Each path below is one point turned by a fixed rotation once a step. After each direction that follows a path, write how fast that rotation turns it, in deg/step (0 if it stays still).
Each turn is a multiple of 5 degrees from 10 to 175, or 0.
Path 1:
[4.608,-3.118,-0.576,5.850,-1.922,-2.311,1.532,-0.141,-0.028,-0.659,1.254,-1.168,0.010,0.350,-0.420,1.543,-0.162,4.141,-1.163,-3.351,1.451,-3.067,-2.875,0.514,-2.092,0.504,3.312,-0.626,-2.249,-0.996]
[1.843,-1.462,-0.293,1.739,-0.151,-2.348,-3.353,-1.742,-1.320,-3.561,-0.698,0.179,1.698,2.933,-0.523,-0.197,-1.612,0.907,-0.476,-7.259,1.682,-1.673,-3.256,0.299,-0.950,3.974,2.273,-0.080,-1.132,-1.887]
[0.789,-5.980,-0.268,5.666,0.757,-1.798,-0.785,-0.010,-0.988,-2.700,0.257,-1.659,0.202,1.999,-4.052,2.095,0.550,0.837,0.846,-1.900,-1.569,-1.927,-2.654,1.360,-0.802,1.824,1.202,1.520,-2.677,-3.321]
[2.545,-0.654,0.705,4.974,-0.151,-2.433,-1.716,-1.447,-3.130,-1.354,-2.563,2.973,-0.958,-0.415,-0.067,1.261,0.101,2.439,-1.626,-2.939,-0.694,-3.843,-3.782,-1.607,-3.421,3.256,0.357,0.335,-2.106,-2.189]
[0.847,-2.203,-0.120,2.251,-0.651,-2.652,-2.685,-2.515,-3.111,-1.046,2.239,-1.958,0.041,-1.888,-2.986,0.406,-0.593,-0.331,-0.807,-4.150,1.410,-1.751,-1.509,1.108,-2.111,2.918,2.710,3.602,-4.815,-2.650]
[4.042,-4.876,1.015,4.838,-0.503,-3.945,2.367,0.260,-1.864,-1.705,1.172,2.387,0.022,-0.776,-1.228,0.217,-0.821,1.866,-1.275,-1.437,2.488,-0.952,-3.133,1.229,-0.946,4.068,2.174,0.758,-0.729,-1.876]
[2.068,-1.061,-1.768,4.381,-2.549,-0.329,-3.841,-0.954,-1.016,-2.087,1.763,-0.221,2.180,0.861,-0.168,-0.127,-2.099,3.046,-2.654,-4.037,1.775,-3.443,-3.056,0.566,-2.230,1.333,3.063,1.173,-0.163,-3.423]
[3.052,-3.846,-0.900,3.378,-0.015,-3.301,0.939,-0.851,-0.571,-2.081,-0.075,-2.944,0.120,1.675,-2.243,3.046,-0.344,2.318,1.264,-5.807,1.073,-2.251,-1.987,0.821,-0.259,2.423,2.190,-0.851,-3.394,-0.614]
[1.830,-3.851,1.968,4.197,0.775,-1.622,-3.184,-0.707,-1.302,-3.653,-1.328,2.860,0.780,3.152,-0.860,-0.958,0.272,0.139,-0.904,-4.040,-1.187,-1.148,-4.051,0.039,-2.066,3.271,1.420,0.826,-1.054,-3.002]
[-0.533,-1.659,-2.022,5.584,-0.331,-2.357,-1.547,-1.423,-3.178,-1.259,-0.233,-1.867,-0.532,-0.616,-3.820,2.616,-0.474,1.798,-0.201,-1.234,-0.505,-4.020,-3.092,0.113,-1.977,2.314,0.468,2.386,-2.986,-3.654]
[4.803,-3.182,2.166,2.732,-0.257,-2.827,-0.691,-1.511,-2.754,-0.627,-0.142,2.433,-0.917,-2.673,0.044,1.347,0.245,1.370,-1.513,-4.346,0.803,-2.142,-1.365,-0.273,-2.915,3.603,1.943,0.956,-4.138,-1.021]
[0.521,-1.887,-0.279,3.861,-1.431,-3.371,-1.180,-1.481,-2.136,-1.984,2.941,-0.520,0.971,0.478,-2.446,-2.557,-1.367,0.230,-1.759,-2.591,3.160,-0.612,-4.156,1.721,-1.612,2.994,3.522,3.131,-1.344,-3.122]
[4.007,-4.819,-1.798,4.623,-1.189,-1.696,0.281,0.777,-1.131,-2.042,0.831,0.323,1.466,-0.607,-1.162,3.497,-2.081,3.939,-0.905,-2.634,1.779,-3.307,-1.291,1.167,-0.168,3.145,1.452,-0.328,-0.097,-2.480]
Speeds:
[-0.450,-1.108,-1.079,-0.537,0.203,0.178,-0.006,0.168,-0.215,0.000,0.571,-1.551,0.287,-0.864,-1.255,1.726,-0.520,-0.081,0.783,0.125,0.058,-0.260,1.370,0.664,0.952,0.284,-0.399,0.416,-0.513,-0.325] => 145
[-0.474,-1.302,0.894,-0.590,0.782,-0.754,0.417,0.157,0.045,-0.836,0.390,0.433,0.222,0.850,-0.738,-1.165,0.070,-1.490,0.486,0.040,0.364,1.659,-0.316,0.745,0.781,0.978,0.191,0.509,0.302,-0.105] => 115
Path 2:
[-2.023,2.001,0.192,4.777,-1.484,-2.056,-1.777,-1.454,-4.449,-0.786,2.058,-2.806,0.808,-0.005,-0.206,-1.350,1.644,-0.156,1.190,2.265,-1.882,-1.841,3.150,2.705,1.749,-1.268,-1.478,-2.465,1.544,-4.145]
[0.255,1.871,1.655,2.909,-1.778,-1.876,-2.717,0.758,-3.117,0.247,0.673,-3.241,2.339,-3.249,2.259,-1.588,0.208,-0.707,2.156,0.175,-1.946,2.002,4.228,1.099,3.278,-1.435,-0.689,-2.109,0.951,-4.354]
[-0.864,-0.825,1.566,3.598,-2.273,-2.839,-1.811,-0.690,-2.335,1.758,2.000,-2.315,1.089,-1.339,-0.996,0.107,1.504,0.030,2.194,1.895,-2.910,-1.869,3.761,3.511,1.871,-2.027,-1.584,-2.905,1.213,-4.276]
[-0.688,3.110,-0.192,4.318,-1.565,-1.475,-2.304,-1.153,-5.066,-1.021,1.338,-3.252,1.319,-1.063,2.300,-1.501,0.827,-0.316,1.250,1.585,-1.078,0.415,2.866,1.859,2.355,-1.106,-1.146,-1.758,1.632,-4.616]
[-0.812,0.479,2.689,2.776,-1.719,-2.764,-2.268,1.152,-1.619,1.513,1.279,-2.807,2.066,-2.839,-0.390,-1.143,0.852,-0.793,2.204,0.245,-2.704,0.668,4.999,1.645,3.317,-1.649,-0.744,-2.996,0.686,-3.991]
[-0.101,0.079,0.167,4.351,-2.435,-1.863,-1.923,-1.669,-4.320,0.052,1.756,-2.396,0.893,-1.097,1.160,-0.252,0.916,0.325,2.447,2.646,-2.503,-1.948,2.647,3.491,1.111,-1.797,-2.098,-1.988,1.675,-4.413]
[-1.214,3.319,1.106,3.363,-1.215,-2.310,-2.486,-0.089,-3.392,0.583,1.400,-3.679,1.710,-1.414,1.031,-1.522,1.501,-0.782,0.553,0.395,-0.688,1.754,3.893,1.264,3.729,-1.245,-0.235,-2.506,1.073,-4.839]
[-0.502,-0.654,2.082,3.685,-2.127,-2.132,-1.861,0.609,-2.548,0.203,1.311,-2.043,1.752,-2.869,-0.177,-1.131,0.051,-0.303,3.367,1.418,-4.037,-1.365,4.623,2.448,1.885,-1.669,-1.721,-2.675,1.101,-3.212]
[0.067,1.557,0.008,3.638,-2.114,-2.218,-2.452,-2.098,-4.159,1.197,1.625,-3.113,1.282,-0.638,1.990,0.032,1.788,-0.026,1.072,1.807,-0.562,0.171,2.198,3.127,2.050,-1.966,-1.384,-1.813,1.419,-5.709]
[-2.059,2.253,1.693,3.871,-1.245,-2.335,-1.951,1.269,-2.885,-0.410,1.399,-3.246,1.377,-1.864,-0.713,-2.238,0.941,-0.552,1.454,0.557,-2.598,0.155,5.046,1.088,3.504,-0.804,-0.535,-3.143,1.167,-3.254]
[0.986,-0.675,1.395,3.345,-2.437,-1.753,-2.200,-1.046,-3.131,0.883,1.191,-2.010,2.057,-2.823,2.060,-0.105,-0.087,-0.317,3.500,1.725,-2.656,-0.450,3.236,3.244,1.410,-2.177,-2.047,-1.761,1.161,-4.696]
[-1.696,2.262,0.518,3.787,-1.684,-2.921,-2.288,-0.828,-3.560,0.922,1.889,-3.611,0.801,0.026,-0.331,-0.913,2.906,-0.106,-0.118,1.357,-0.940,-0.264,3.272,2.147,2.818,-1.546,-0.675,-2.754,1.230,-5.014]
[-0.488,1.473,1.494,3.910,-1.598,-1.295,-1.807,0.933,-3.405,-0.919,1.097,-2.544,1.870,-3.188,1.369,-1.783,-0.949,-0.458,3.215,1.022,-3.295,0.319,4.679,1.611,2.827,-0.917,-1.250,-2.400,1.435,-2.988]
Speeds:
[-1.280,-0.447,0.216,0.584,0.043,-0.306,0.315,0.643,0.130,-0.841,0.304,0.123,-0.481,0.580,-2.066,-0.681,0.492,0.136,-0.125,0.308,-1.167,-1.822,0.639,-0.181,-0.412,0.261,-0.190,-0.586,-0.020,1.027] => 155
[-0.853,1.625,-1.224,0.757,0.493,0.292,0.762,-0.681,-0.726,0.068,0.625,-0.361,-1.109,1.201,-0.047,0.538,-0.136,0.622,-0.774,0.713,0.882,0.104,-0.418,0.681,0.924,0.668,0.478,-0.349,0.833,0.147] => 130
